Each row is where one point has got to under a steady rotation. How many ticks took it there?
The counts run from 0 to 492.
[ 95 110 145 158 124 136 153 127 142 164 141 115 151 122 142 138 121 123
 131  99 129 151 119 132 153 174 126 109 126  79 201 146 133 133 153 148
 133 185 121 151 140 116  64 128 100 121 134 148 147  88 115 106 142 163
 119 163 109  70  74 132 133]	243
[ 97  98 120 164 102 128 141 142 141 179 135 115 148 125 135 133 112 123
 142 100 119 136  91 129 149 149 105 107 142  83 187 150 112 120 135 144
 138 186 141 176 157 108  93 123  81 116 151 152 160  98 112 117 159 155
 132 152 105  93  65 137 147]	202
[ 83 106 122 172  98 111 150 133 131 162 150 116 168 108 118 131 107 119
 127 127 112 153 110 130 155 171 103 117 130 117 191 143 125 118 132 138
 136 184 152 159 153 116  75 121  79 129 136 148 163  82 114 109 148 136
 125 164 108  87  78 136 143]	472
[121  96 103 151 122 111 174 133 153 124 135 155 160 124 128 147 116 112
 131 111 109 138  84 137 146 162 112 137 125 118 146 124 104 134 152 127
 119 166 151 156 152 112  62 122  75 109 105 138 161  89  75 105 132 125
 107 172  85  84  84 145 159]	122
[137 102 116 145 107 119 163 146 147 128 142 160 145 108 126 111 116 126
 142 116 100 119  98 145 159 139 112 104 145  96 160 127 111 143 140 135
 127 139 129 154 190 107  64 124 103 136 131 137 172 108  85 104 150 105
 132 163  89  57  93 137 185]	62
[118  98 102 151 123 113 173 131 150 125 137 157 159 123 128 148 115 111
 128 112 111 143  88 136 148 166 112 139 125 120 148 123 107 133 152 127
 121 166 151 153 148 111  59 119  74 110 105 137 161  87  76 105 131 127
 107 174  86  84  86 146 156]	121
[114  83 101 158 113 113 143 149 141 142 149 157 163 109 131 108 119 127
 139 112 104 133  80 143 161 151  82 115 128 116 171 137  95 135 136 141
 133 138 146 167 169 109  83 126  77 110 137 127 169  92  81 122 131 113
 135 164  96  86  78 130 157]	457
[ 98 111 130 150 116 140 142 133 144 180 143 117 145 123 139 139 114 127
 140  96 123 155 114 126 149 163 115  99 134  73 196 149 126 127 143 162
 141 182 129 158 154 110  79 131  93 112 138 152 150  98 119 107 150 163
 128 157 111  76  68 136 145]	238
[ 86  95 140 169 109 126 144 126 134 169 138 113 149 121 140 131 123 117
 129 104 129 139 105 135 154 169 121 115 140  89 206 148 128 123 147 126
 135 189 125 163 141 113  76 114  92 130 147 143 155  87 109 113 158 155
 125 159 106  84  74 131 132]	209
[105  79 121 169 120 107 153 130 135 123 147 155 172 106 136 112 128 120
 126 116 112 133  89 151 164 169 101 129 122 124 181 136 105 137 147 119
 127 147 139 158 151 117  65 121  85 126 129 120 166  81  77 117 129 114
 121 174  95  81  88 121 140]	450
[117  97 107 142 130 142 139 154 152 176 138 145 141 126 146 119 121 129
 147  89 121 135  91 130 155 149  94  99 136  75 179 143 107 136 148 157
 136 148 124 169 163 103  88 127  90  96 146 144 157 100  97 123 140 149
 140 154 102  78  63 136 152]	229
[131 108 118 148  98 131 139 155 138 143 149 154 144 108 131 111 103 141
 140 116 103 141 110 139 169 144 101  99 141  84 165 136  99 140 119 171
 142 140 132 151 183  97  67 140  99 130 134 144 165 109 107 106 149 114
 137 165  94  64  95 131 185]	33
[101  79 110 164 127 124 141 147 136 152 135 152 153 126 143 118 126 116
 117 102 129 130  86 137 171 175  98 134 133 108 176 135 103 132 153 116
 129 150 125 162 133 101  70 108  82 111 139 133 158  73  79 127 134 133
 127 168  89  93  79 131 132]	186
[128  91 132 136 136 137 151 146 151 145 139 147 140 127 148 114 129 129
 145  83 122 124  95 143 157 151 103  96 125  72 185 137 103 154 162 153
 128 137 106 155 160 111  68 133 104 106 135 132 152  99  90 117 120 138
 130 162  96  64  70 132 153]	258
[116  84 111 157 122 118 148 120 141 116 150 176 164 108 149 127 128 123
 125 111 112 149  92 148 160 170 111 138 129 117 165 134 104 137 144 130
 131 144 141 153 148 104  62 125  81 117 115 119 165  91  69 108 142 117
 113 180  92  77 100 123 152]	417
[127 114 132 168 121 119 178 143 140 119 137 152 161 106 128 119 117 120
 123 126 111 129 115 148 168 162 129 127 130 103 162 130 124 139 143 126
 117 159 130 147 161 113  41 129 111 150 122 148 160  89  91 102 141 118
 116 173  84  53  97 131 161]	53
[ 99  95 114 132  85 111 139 108 139 146 160 143 138 115 125 145 110 120
 134 114 104 156 104 131 143 164 116 105 152 110 181 125 121 128 140 139
 146 168 139 140 172 103  73 108  77 124 116 129 171 104  95  90 167 116
 122 167 107  79  99 146 180]	106
[109  85 122 156 142 135 147 145 145 155 134 150 150 125 153 111 135 120
 128  93 131 124  93 140 166 168 107 119 132  89 187 137 116 141 166 120
 124 145 110 162 143 107  69 115 100 113 143 133 156  81  80 125 133 142
 130 164  94  74  71 128 130]	220
[111 125 128 160  93 127 149 140 131 150 151 135 153 103 123 129  97 134
 125 131 109 160 131 132 167 165 119 111 139  93 172 138 125 127 117 162
 141 172 139 141 166 102  53 134  99 145 125 156 159  96 122  96 159 126
 123 170  99  65 101 135 172]	42
[122  93 113 132  93 108 157 121 151 133 148 147 139 116 123 135 116 119
 150 108  96 130  87 140 137 137 114 100 150 102 169 126 110 136 143 135
 133 160 142 154 189 111  78 118  84 125 123 129 174 116  86  95 159 113
 125 160 100  72  90 146 190]	99
[130  96 113 138 105 110 169 128 155 125 141 151 145 116 124 133 118 117
 151 109  98 123  83 143 138 136 115 108 143 102 160 125 110 138 147 130
 124 158 142 159 187 114  74 122  89 125 122 133 173 113  80 100 152 113
 122 160  93  68  86 145 185]	96
[ 99  90 132 161 100 113 144  97 133 121 156 151 158 108 145 139 123 121
 126 114 111 157 106 147 151 175 132 131 140 111 187 140 121 130 138 127
 138 174 140 146 150 108  63 122  85 138 117 121 165  98  88  94 166 124
 108 178 103  76 109 121 155]	409
[121  94  97 156 105 118 145 135 149 137 147 160 163 109 136 132 112 129
 146 110  97 150  81 140 149 144  96 120 130 107 156 142  92 129 123 160
 137 157 163 169 172 107  86 138  68 107 124 133 168 108  86 111 146 125
 124 167  99  86  84 130 168]	427
[131 105 109 153  98 122 156 122 154 131 139 154 152 113 141 143 111 125
 151 107  99 144  87 140 141 135 121 121 142  91 153 144 102 129 123 154
 134 173 159 168 177 103  84 140  78 121 121 140 167 121  93  98 169 133
 117 164  97  76  93 131 181]	396
[109 102 131 148  87 125 139 106 132 131 147 151 138 115 145 139 115 124
 124 114 116 151 114 138 157 166 139 121 158  91 180 137 123 129 134 130
 143 171 127 142 159  92  59 117  94 144 122 133 164 106 100  88 184 124
 114 171  97  68 114 129 176]	373
[ 91  80 128 144  78 102 136 107 132 142 154 126 141 123 126 146 113 118
 132 108 107 144  89 136 141 160 110 110 146 110 193 132 102 128 140 131
 146 180 142 151 158 110  81 110  71 122 125 124 168  99  97  98 158 122
 118 164 108  98  93 140 167]	139
[111 113 110 138  89 121 142 129 138 154 157 148 139 107 121 132 102 127
 133 124 104 155 117 130 156 161 116 102 155 100 170 129 128 127 129 150
 143 160 138 141 181  97  66 119  91 133 122 144 169 105 105  93 171 115
 130 166 101  66 101 146 186]	72
[112 116 154 170 100 128 149 130 130 133 147 126 156 108 139 130 109 136
 126 118 112 157 127 143 165 167 127 115 126  83 189 147 113 135 123 166
 136 179 132 144 150 110  51 146 103 150 127 150 152  97 125  96 148 138
 114 173 101  65  99 121 155]	11
[141 116 113 158 118 135 168 149 145 125 123 167 148 123 141 131 108 122
 121 114 122 133 106 136 170 161 128 141 137  89 138 130 108 139 140 135
 122 156 131 150 150  89  44 130  98 130 115 153 153  94  92 102 150 129
 111 176  71  65 102 136 169]	352
[ 98  82 107 157 115 114 146 133 135 137 144 152 156 126 134 138 116 114
 114 110 121 145  89 135 162 180 101 141 129 121 166 127 100 131 150 122
 132 161 139 151 130 103  62 108  70 109 116 130 159  74  80 113 131 125
 113 177  89  99  90 138 142]	151
[126 102 105 153 121 131 153 125 143 123 139 182 152 114 151 134 119 121
 121 111 118 150 104 140 166 174 128 144 141 104 149 131 115 135 141 129
 130 149 134 146 147  89  51 122  89 123 110 133 159  94  76  99 158 124
 111 180  83  68 108 128 162]	383
[ 89  90 139 168 123 126 147 127 134 160 137 126 151 122 146 124 130 115
 123 102 132 134 105 138 161 177 121 119 136  92 205 143 129 131 158 115
 130 175 115 159 135 112  67 110  99 128 144 138 154  79  96 115 148 150
 124 163 102  78  78 126 126]	213
[119 120 121 151  90 129 139 147 133 152 152 140 147 105 124 123  97 139
 132 124 104 156 122 133 168 155 109 102 143  87 169 137 113 130 114 172
 145 160 139 145 177  97  62 137  96 139 129 154 162 105 121 100 159 121
 132 167  99  67  97 136 181]	38
